arr =
[-5.93 -2.46  5.60 -2.54  6.37 -6.01  7.59  8.17  4.52 -3.56 -2.68 -2.91
 -3.64]
arr[0]	-5.93
arr[5]	-6.01
arr[11]	-2.91
arr[1]	-2.46
arr[2]	5.60
arr[4]	6.37
arr[8]	4.52

grid =
[[-0.59 -2.83  2.30  2.21 -0.28  0.49  2.71]
 [-0.79 -1.87 -1.13  0.65 -0.08 -2.01 -1.79]
 [-5.97  0.66 -1.58  0.27  2.60  7.20 -0.84]
 [-3.28 -4.77  0.77 -0.31 -2.40  1.64  3.46]
 [-2.48 -2.19 -0.06  0.83 -2.81 -2.04  1.35]]
grid[0][0]: -0.59
grid[1][-4]: 0.65
grid[3]: [-3.28, -4.77, 0.77, -0.31, -2.40, 1.64, 3.46]
grid[0][3]: 2.21
grid[0][2]: 2.30
grid[-3][6]: -0.84
grid[2][1]: 0.66
grid[-3][4]: 2.60
grid[-3]: [-5.97, 0.66, -1.58, 0.27, 2.60, 7.20, -0.84]
grid[4][-1]: 1.35
grid[0][-3]: -0.28
grid[-1][0]: -2.48
grid[:, -4]: [2.21, 0.65, 0.27, -0.31, 0.83]
grid[3][-3]: -2.40
grid[-2][-4]: -0.31
grid[:, -1]: [2.71, -1.79, -0.84, 3.46, 1.35]
grid[-3][-7]: -5.97
grid[1][-7]: -0.79
grid[-4]: [-0.79, -1.87, -1.13, 0.65, -0.08, -2.01, -1.79]

A =
[[ 6.18  1.55 -6.37  2.78  4.53 -6.86  1.85  1.40  7.26  6.49 -4.24 -3.98
  -5.50 -6.54  2.39]
 [ 5.09 -0.44  2.79  2.27  5.06  1.33 -0.59 -4.61 -0.70  6.15  1.73  5.17
  -6.25  6.30  1.19]
 [ 1.02 -2.82 -1.60  5.54  0.27  5.20 -5.50 -6.16 -3.20 -6.76 -1.84 -0.27
  -1.02  3.12  3.30]
 [ 5.88  1.50 -3.18  5.10 -7.11 -3.54  2.44 -5.99 -0.08  6.77 -1.55 -4.57
  -0.96  3.22 -6.08]]
Indices start at 0.
(0, 0) -> 6.18
(1, 1) -> -0.44
(3, 13) -> 3.22
(1, 11) -> 5.17
(1, 8) -> -0.70
(2, 1) -> -2.82
(1, 5) -> 1.33
(3, 5) -> -3.54
(3, 1) -> 1.50
(1, 4) -> 5.06
(1, 0) -> 5.09
(0, 8) -> 7.26
(1, 14) -> 1.19
(1, 9) -> 6.15
(2, 8) -> -3.20
(1, 13) -> 6.30
(1, 7) -> -4.61
(3, 3) -> 5.10
(0, 7) -> 1.40
(2, 2) -> -1.60
(0, 12) -> -5.50
(0, 2) -> -6.37
(2, 13) -> 3.12
(0, 14) -> 2.39
(2, 4) -> 0.27
(3, 7) -> -5.99
(2, 3) -> 5.54
(3, 6) -> 2.44

W =
-6.30	-7.15	7.09	3.02	-1.00	6.50	-5.29	-4.67
6.29	7.17	-7.13	-2.99	1.08	-6.47	5.62	4.82
5.80	7.01	-7.09	-2.32	-0.08	-5.80	4.88	4.16
-2.27	7.03	-1.39	-7.07	7.19	-7.31	5.17	7.17
-1.62	7.06	-2.46	-7.01	7.17	-7.31	5.00	7.14
-1.05	7.17	-3.05	-6.95	7.11	-7.30	4.82	6.96
1.27	-7.14	3.05	6.94	-7.13	7.32	-4.86	-6.97
7.13	6.36	4.13	-2.35	3.07	1.92	-7.00	7.07
-7.22	-7.06	-2.77	5.42	-2.44	6.56	6.80	-6.97
-7.12	-7.03	-2.81	5.51	-2.30	6.61	6.70	-6.88
7.16	6.87	5.12	-3.71	2.49	-3.37	-7.03	7.19
W[0,0] = -6.30
W[5,0] = -1.05
W[1,5] = -6.47
W[2,7] = 4.16
W[0,2] = 7.09
W[8,2] = -2.77
W[5,4] = 7.11
W[9,7] = -6.88
W[:, 1] = [-7.15, 7.17, 7.01, 7.03, 7.06, 7.17, -7.14, 6.36, -7.06, -7.03, 6.87]
W[6,2] = 3.05
W[3,1] = 7.03
W[2] = [5.80, 7.01, -7.09, -2.32, -0.08, -5.80, 4.88, 4.16]
W[1,0] = 6.29
W[7,5] = 1.92
W[9,4] = -2.30
W[6,6] = -4.86
W[5,5] = -7.30
W[9,5] = 6.61
W[:, 3] = [3.02, -2.99, -2.32, -7.07, -7.01, -6.95, 6.94, -2.35, 5.42, 5.51, -3.71]
W[3] = [-2.27, 7.03, -1.39, -7.07, 7.19, -7.31, 5.17, 7.17]
W[0,7] = -4.67
W[1,3] = -2.99
W[6,5] = 7.32
W[9,2] = -2.81
W[6,3] = 6.94
W[:, 0] = [-6.30, 6.29, 5.80, -2.27, -1.62, -1.05, 1.27, 7.13, -7.22, -7.12, 7.16]
W[1] = [6.29, 7.17, -7.13, -2.99, 1.08, -6.47, 5.62, 4.82]
W[:, 4] = [-1.00, 1.08, -0.08, 7.19, 7.17, 7.11, -7.13, 3.07, -2.44, -2.30, 2.49]
W[7,7] = 7.07
W[5] = [-1.05, 7.17, -3.05, -6.95, 7.11, -7.30, 4.82, 6.96]
W[4,3] = -7.01
W[6] = [1.27, -7.14, 3.05, 6.94, -7.13, 7.32, -4.86, -6.97]
W[10,1] = 6.87
W[:, 2] = [7.09, -7.13, -7.09, -1.39, -2.46, -3.05, 3.05, 4.13, -2.77, -2.81, 5.12]

M =
[[-1.79  0.30 -2.26  3.34]
 [-1.72  0.34 -2.39  3.22]
 [ 2.17 -0.17  1.75 -3.98]
 [-1.83  0.17 -1.60  3.37]
 [-1.06 -1.21  5.68  1.54]
 [-0.69 -1.26  6.06  0.85]
 [-2.10  0.12 -1.48  3.85]
 [ 0.40  1.29 -6.34 -0.32]
 [-0.44 -1.24  6.07  0.40]
 [-0.57 -1.09  5.25  0.69]
 [ 0.54  1.18 -5.70 -0.60]]
M[0,0] => -1.79
M[5,0] => -0.69
M[4,0] => -1.06
M[6,3] => 3.85
M[8,3] => 0.40
M[7,2] => -6.34
M[9,3] => 0.69
M[9,1] => -1.09
M[:, 3] => [3.34, 3.22, -3.98, 3.37, 1.54, 0.85, 3.85, -0.32, 0.40, 0.69, -0.60]
M[6,1] => 0.12
M[8,2] => 6.07
M[3] => [-1.83, 0.17, -1.60, 3.37]
M[0] => [-1.79, 0.30, -2.26, 3.34]
M[10,3] => -0.60
M[3,0] => -1.83
M[0,3] => 3.34
M[1,1] => 0.34
M[1,3] => 3.22
M[4] => [-1.06, -1.21, 5.68, 1.54]
M[10,1] => 1.18
M[:, 1] => [0.30, 0.34, -0.17, 0.17, -1.21, -1.26, 0.12, 1.29, -1.24, -1.09, 1.18]
M[:, 2] => [-2.26, -2.39, 1.75, -1.60, 5.68, 6.06, -1.48, -6.34, 6.07, 5.25, -5.70]
M[4,2] => 5.68
M[2,3] => -3.98
M[1] => [-1.72, 0.34, -2.39, 3.22]
M[5,3] => 0.85
M[3,1] => 0.17
M[8,1] => -1.24
M[:, 0] => [-1.79, -1.72, 2.17, -1.83, -1.06, -0.69, -2.10, 0.40, -0.44, -0.57, 0.54]
